B =
5  5  4  7  2
3  3  3  7  3
7  8  7  5  4
7  7  6  3  5
2  2  2  6  3
7  8  6  6  3
1  1  1  3  5
6  7  6  2  5
5  6  5  2  6
7  7  6  3  5
1  1  1  6  4
7  8  7  6  4
2  2  2  7  3
3  3  3  1  6
6  7  6  7  3
Rows and columns are numbered from 1.
The entry in the bottom-right corner?
Answer: 3
The entry in the top-left corner -> 5
The entry at row 1, column 3?
Answer: 4
The entry directly above the centre entry?
Answer: 1
The entry in the bottom-left corner?
Answer: 6
The entry in the top-right corner?
Answer: 2
The entry directly below the centre entry -> 5
The entry at row 3, column 1 -> 7
The entry at row 2, column 2 is 3
The entry at the centre?
Answer: 6
The entry in row 2 and column 1?
Answer: 3
The entry at row 2, column 3?
Answer: 3
The entry at row 1, column 2 -> 5

Read these off the grid that follows.
1) Report the entry directly above the largest entry.
2) Report the entry just left of the smallest entry.
3) Report the largest entry.
4) Report the top entry of the column that holds the smallest entry.
5) Report the entry in the bottom-right corner.
6) Report the entry just left of 24.
7) Report the top-right entry.
8) Report the entry in the top-left corner.
[[ 27 -30 -23  18 -15 -10 -17  17   1   1 -21   1 -25   5]
 [  8 -25  15   7 -20  15   1   5 -13   8  -2 -25 -14 -21]
 [ 11 -13 -13   0  -5  -1  -1  14  36   9  -4   1   7   8]
 [ -9  -6 -11  -5  13  11  10 -13  -7   3  12   0 -13  -9]
 [  6   6 -33 -10 -14  13  11  -2  14   5   0  -8  16 -28]
 [  5  12  10   4 -20  14 -10 -14 -26  16 -29 -20  12   7]
 [  9   0  16  25 -37   0 -20   2 -10   2   0 -50  16  15]
 [  0   0  -1  39 -17 -37 -21 -13  28 -15 -54  29  30   5]
 [  3 -39 -15 -15  -2  14   3  14   6   8   5  -1 -27 -32]
 [ 48 -27 -63 -14 -13   9  11  25  21  31  25  -5 -13  24]]
1) 3
2) -27
3) 48
4) -23
5) 24
6) -13
7) 5
8) 27

Questions about the array below.
1) Read off the entry just left of the largest entry.
2) Read off the maximum.
3) Read off the first entry in reading order.
((1, -9, 54, -17, 2, 3, -6, -42), (9, -27, 9, -5, -21, 14, -19, -7), (7, 10, -18, 17, -8, -11, 25, 14), (5, -2, -8, -20, 1, 14, 11, -53), (-1, -6, -16, 2, 0, 0, 5, -6), (6, -33, -36, 15, -7, 6, -5, -21))
1) -9
2) 54
3) 1

Questions about the grid below. Rows and columns are numbered from 1.
1) Report the entry at row 3, column 1.
2) Report the largest entry.
3) Report the entry directly below the largest entry.
4) Report the entry directly above the largest entry.
5) Report the entry just left of 22.
6) Report the entry in the bottom-right corner.
7) Report the bottom entry of the column that holds the smallest entry.
8) Report the entry at row 1, column 1.
[[80 28 28 53 32 65 47 17 60 22]
 [15 71 88 37 63 34 53 73 32 85]
 [74 48 38 60 48 81 58  9 74 34]]
1) 74
2) 88
3) 38
4) 28
5) 60
6) 34
7) 9
8) 80

Read these off the row that follows.
1) Read off the entry just left of -9.
2) Read off the entry just left of the largest entry.
[  5  -9  75 -60 -10]
1) 5
2) -9

M =
-13.9  -16.3  -17.0  -15.1   19.0  -11.6   19.6   17.1   10.8   11.2  -12.2  -15.4  -18.0   14.5   16.7  -22.5
-18.3  -18.1  -22.0  -17.4    9.7  -13.0   16.5   10.1   15.5   10.0  -16.7  -11.6  -11.0   15.6   14.3  -16.2
-17.9  -13.0  -14.3  -17.8    9.9  -10.3   10.1   13.6    9.2   10.0  -12.3  -13.0  -13.9   15.0   17.9  -29.1
-17.0  -14.8  -18.1  -10.1   11.4   -8.2   11.7   14.7    8.5   13.0  -20.3  -15.7  -17.5    7.3   10.3  -18.1
-15.9   -8.7  -16.6  -10.7   12.3  -20.5   14.2   13.1    9.3    8.9  -11.6  -15.0  -19.5   13.5    9.5  -13.6
-18.3  -11.3  -12.3  -13.4   16.2  -13.8   10.1    9.9    6.4   12.9  -10.8  -13.9  -13.5   25.3    9.8  -25.1
-12.5  -16.7  -13.6  -22.6   10.3  -20.0   11.2   11.5    7.1    9.7  -22.0   -9.5   -9.8    8.8    9.5  -11.2
-13.7  -20.8  -14.6  -11.0   17.8  -12.1    7.9   21.5   10.6    8.1  -13.6  -15.1  -14.1   14.4   14.8  -21.1
-15.3  -21.5  -15.0  -10.1   12.4  -10.1   18.2    7.9   21.7   13.2  -15.9  -24.4  -14.6   10.0   13.3  -14.8
-20.0  -18.0  -10.8  -16.3   10.2  -11.8    9.1   11.7    8.8   16.3  -11.8  -17.5  -13.0    9.2   11.9  -13.8
The bottom-left entry -> -20.0
The first entry in reading order?
Answer: -13.9
The smallest entry in the first row?
Answer: -22.5
The smallest entry in the last column?
Answer: -29.1
The 2nd entry in reading order?
Answer: -16.3
The entry just right of 8.5 is 13.0
The entry just left of the largest entry -> -13.5
The third smallest entry?
Answer: -24.4
The 2nd smallest entry -> -25.1
The entry just left of -22.6 -> -13.6
The second entry on the diagonal from the top-right corner?
Answer: 14.3
The entry directly below the smallest entry?
Answer: -18.1
The bottom entry of the column that holds the largest entry?
Answer: 9.2
The bottom-right entry?
Answer: -13.8
The entry just right of 15.0?
Answer: 17.9
The entry just right of 15.5?
Answer: 10.0
The largest entry in the last column: -11.2
The second entry on the main diagonal?
Answer: -18.1
The third largest entry?
Answer: 21.5
The entry just left of -15.7?
Answer: -20.3
The entry just right of the largest entry?
Answer: 9.8
The largest entry?
Answer: 25.3
The entry directly above 16.5?
Answer: 19.6
The top entry of the column that holds the largest entry?
Answer: 14.5
The entry just left of 13.1: 14.2
The entry just left of 14.4: -14.1
The entry just right of 12.3?
Answer: -20.5
The largest entry in the first column -> -12.5
The 4th entry, reading row by row: -15.1
The entry directly below the largest entry -> 8.8

[[-12, 3, -5, 2, -9, -19, -20, 20, 0, -8], [11, -3, 10, -2, 4, 6, 4, 17, 1, 2], [-8, 19, -5, 0, -5, -7, -33, 29, 13, -29], [6, 1, 2, -5, 8, -2, 26, 5, -4, 22], [-6, 18, -14, 8, 5, -7, -7, -7, 16, 7], [-10, 3, -3, -6, -12, -27, -29, 38, 4, -10], [-5, -2, -7, 14, -3, -5, -41, 13, 9, -21], [2, 3, 6, 15, -6, 12, -5, -39, 15, -3], [-2, 8, -6, -4, 7, -8, 10, 12, 0, 13], [4, 10, -9, 12, 20, 14, 12, -20, 11, 8]]
The entry just left of the largest entry? -29
The 3rd smallest entry? -33
The fourth entry in reading order? 2
The entry just right of the smallest entry: 13
The largest entry? 38
The first entry in reading order is -12
The third largest entry: 26
The smallest entry? -41
The entry just right of 16 -> 7
The 2nd smallest entry? -39
The entry just left of the smallest entry? -5
The entry just right of the largest entry? 4
The entry just left of -39? -5

[[58  0 31  2 11  2  0  1]
 [14  0  1 28 59  0 -2  2]
 [25  0  1 17 60 -1  1  0]]
The second largest entry? 59
The entry directly above 17 -> 28
The last entry, reading row by row is 0
The entry directly above 59 -> 11
The top-right entry is 1
The bottom entry of the column that holds the smallest entry? 1
The 4th entry from the end, reading row by row? 60
The entry in the top-left corner: 58
The entry in the bottom-left corner is 25
